Each named turn below is shown by a few rows before and after it. Which turns, in which order, take the first row of each later pair to the second? The first pair is answered.
zef (before -> after):
[-3.77 -2.50  0.52  1.78 -1.88 -0.71 -1.38 -1.31  3.45  1.38  1.64 -0.01
 -1.91  0.12  0.96 -0.20  3.42 -1.38 -0.85 -0.81 -1.65 -0.93 -0.75  0.69
 -0.76] -> [-1.65 -1.01  0.91  1.07 -1.72 -1.20 -1.61  0.71  2.38  2.30  1.42  2.68
 -1.10  0.93 -0.67 -0.28  3.97 -1.68 -3.50 -2.09  0.25 -0.35  0.14  0.27
 -0.50]
[ 1.78 -4.27 -2.39 -3.18  1.69  0.45  1.08 -0.74 -5.37 -0.55 -2.10  0.81
 -1.54  0.20 -2.84 -3.67 -4.17 -1.45  0.50  3.81  1.82 -2.10  0.75 -3.63
  1.12] -> [-0.58 -6.02 -0.95 -1.37  2.60  2.75 -0.64 -4.41 -2.19 -2.21  0.81 -2.32
 -1.46 -1.37 -0.81 -2.60 -2.48 -0.76  3.55  2.69 -1.66 -3.10  0.97 -3.48
  0.52]
[-0.56 -1.45  0.12  0.61 -0.36 -0.04  0.00 -0.22 -1.70  0.16  0.36 -2.96
  0.69 -0.25 -0.02 -1.01 -0.98  1.27  2.70  0.13 -1.21 -0.66  0.88  0.20
 -0.16] -> [ 0.47 -0.93  0.83  0.96 -0.10  1.07 -1.13  0.06 -0.68  0.53  2.04 -1.65
  1.67 -0.36 -0.75 -1.05  0.93  1.50  1.45 -1.47 -0.78 -0.68  1.89 -0.03
 -0.49]
notub (before -> after):
[-0.24 -4.16  0.00  0.78  1.85  4.07  2.06  0.13 -1.27  0.29 -4.56  0.51
 -4.07  3.30  1.20  2.58 -2.34 -1.45  3.23  0.43 -0.11 -2.28  1.78 -4.36
 -0.47] -> [-2.08 -3.78  0.29  0.88 -0.48  2.96  2.14  0.09  0.82  0.97 -5.06  0.90
 -5.27  3.13  2.90  4.56 -1.43 -1.43  2.96 -0.51  0.19 -0.15  0.10 -3.48
 -0.15]
[ 0.47  3.11  1.69  2.52 -0.93 -1.13  0.99  1.11 -0.51  0.84 -1.53  1.91
 -0.65 -2.18  0.11  0.61 -0.57  1.08  1.18 -1.14  2.00  2.13 -1.10  1.18
 -0.28] -> [ 1.47  3.03  1.98  2.29  0.22 -0.17  0.31  1.48 -0.70  0.85 -0.10  2.23
 -0.05 -2.25 -0.59  0.05  0.02  1.13  0.47 -2.04  2.16  1.48 -0.03  0.92
 -0.42]
[-2.92 -2.88 -0.89  1.36  0.87 -1.31 -0.77  1.74 -0.31 -0.29  0.87  0.19
 -1.25  1.56  1.34  1.51  1.67  0.51 -0.66 -1.08 -1.24 -0.44 -4.14 -0.53
 -0.12] -> [-2.23 -2.38 -0.60  1.35  1.39 -0.61 -1.52  1.97  0.03 -0.17  1.98  0.80
 -0.93  1.18  0.87  1.40  2.57  0.34 -1.34 -2.21 -0.88 -0.61 -3.44 -0.97
 -0.37]
davab (before -> after):
[ 1.11 -1.72 -0.21 -0.45 -0.03 -0.08 -2.80  0.03 -0.80 -1.06  0.79 -0.70
  2.14 -1.37 -2.18  0.41  2.55 -0.28  0.56 -0.82 -1.16 -1.97  0.50  0.35
 -0.19] -> [ 0.77 -0.91 -0.47 -0.47 -1.36 -1.19 -2.78  0.84 -0.02 -0.30  0.32  0.37
  1.74 -1.23 -1.53  1.82  3.54 -0.26 -0.67 -1.53 -0.05 -0.69 -0.46  0.52
 -0.17]
[-0.15  1.06 -0.05 -0.06  0.70 -2.94 -0.22  2.81 -1.61  0.69  1.44  1.49
  4.98 -2.69  2.22 -0.09  1.57 -0.21  0.04  2.07  0.43 -0.14  1.79 -0.33
  1.50] -> [-1.06  0.94 -0.57  0.15 -0.01 -3.50  0.38  2.89 -1.44  1.20  0.79  1.56
  4.25 -2.81  2.88  0.25  1.36 -0.22  0.15  2.22  0.98  0.62  0.73 -0.35
  1.96]
[ 3.34  2.09  1.17  0.54 -0.84 -0.36  0.22  2.92 -0.55  1.46 -1.26 -0.79
  0.53  0.69  0.42 -1.01  2.05  0.07 -1.31  0.32  2.07  3.92  0.44  1.36
 -0.21] -> [ 1.38  0.95 -0.40  0.91 -1.21 -1.66  1.56  2.18 -0.65  1.63 -2.59 -2.08
 -0.79  0.49  1.33 -0.51  0.65 -0.18  0.10  1.27  1.61  4.33 -1.41  1.27
 -0.18]
[ 0.62  0.00 -1.06 -0.92 -0.77 -0.84  0.40  2.17 -0.48  2.22 -1.37  1.34
  0.09  0.31 -0.82 -0.09 -0.83 -0.54 -1.49  0.78  2.74  2.52 -0.12  0.46
 -0.84] -> [-0.29 -0.83 -2.24 -0.82 -0.18 -1.25  1.14  1.06 -1.32  1.66 -2.01 -0.11
 -0.64  0.21 -0.20 -0.42 -1.84 -0.92  0.20  1.74  1.92  2.00 -0.94  0.18
 -0.56]
Now pairs of rows:
Between the rows of a pair lie two turns.
[-1.09 -1.75  1.31  0.22 -1.45  0.28 -1.83 -0.03  1.49  1.51  4.97 -2.18
  0.64 -1.22  0.45 -0.12 -1.18  1.38  1.15  2.47 -1.23 -2.42  0.12 -0.33
  2.52] -> [-1.07 -0.74  1.16 -0.23 -2.96 -1.38 -1.89  2.19  1.92  3.18  4.03  1.25
  0.50 -0.73  0.30  1.48  0.22  0.62 -1.90  1.08  1.62 -0.35 -0.81 -0.43
  2.80] : zef davab
[-1.73  2.06 -1.67 -0.03 -2.83 -3.64  2.12  2.01  1.51  3.71 -4.20  1.56
 -2.35  2.33  1.86  2.29  0.13  0.57 -1.72 -0.70  1.82  3.53 -4.27  0.41
  1.83] -> [-2.48 -1.55  1.34  2.26  1.77  2.21 -1.07 -4.16  3.86 -0.39  2.70 -4.54
 -0.63  0.11  2.48  0.91  1.16  1.99  4.01 -0.60 -4.65 -1.65 -1.06  0.23
  0.58] : davab zef
[ 1.23 -2.31  0.40  0.60  1.54  2.36 -0.31 -0.89 -1.53 -1.57  0.84 -2.42
  2.14 -0.58 -1.44 -2.03 -1.51  0.55  2.18  1.48 -2.68 -3.24  1.34 -0.85
  0.51] -> [ 3.43  0.64 -0.23 -1.43 -0.16 -0.10  0.78  2.88 -2.84  0.25 -2.09  2.10
  1.83  0.69 -2.67 -1.75 -1.57 -0.05 -2.06  0.99  1.09 -0.95  1.02 -0.25
  1.15] : davab zef
[ 0.12 -2.86 -0.74  0.98  2.41  1.20 -0.89  0.15 -0.89 -0.50  1.22 -0.11
  1.16 -0.55 -1.19 -1.84 -0.12 -0.55  0.24  0.47 -0.61 -2.46  1.69 -1.07
 -0.55] -> [ 0.53 -1.31 -0.32  0.45  0.96  0.40 -1.37  2.09 -0.14  0.84  1.04  2.68
  1.05 -0.20 -1.37 -0.40  1.90 -0.67 -2.30 -1.13  1.51 -0.80  1.31 -0.91
 -0.30] : zef davab
[ 0.94  0.75 -0.62 -1.03 -1.00 -0.64  2.31 -0.93 -1.78 -1.31 -3.04 -3.42
  0.09  0.70  1.28 -2.71 -4.71  1.00  3.02  2.34 -1.92 -0.58  1.35  1.82
  1.49] -> [ 2.30  2.76  3.60  0.21 -1.32  2.73 -2.37 -1.13  2.95 -1.66  2.09 -0.92
  2.23 -0.18  1.08 -0.45  2.00  1.50  0.08 -2.42 -1.85  0.32  3.59  2.28
  0.41] : zef davab
[ 0.38  3.46 -0.58  0.98 -0.81 -1.83  1.23  2.19 -1.56 -0.31 -1.94  0.54
 -0.31  0.46  0.34  0.11 -2.27  0.96 -1.41  0.55  1.42 -0.82  1.81  3.12
  0.42] -> [-1.03  2.49  1.17  2.25 -0.38  0.53 -0.79 -0.77  1.33 -1.96  1.38 -1.95
 -0.02 -0.91  1.39  0.89 -0.33  1.53  0.71 -0.40 -1.35 -1.78  2.17  3.32
 -0.15] : zef zef
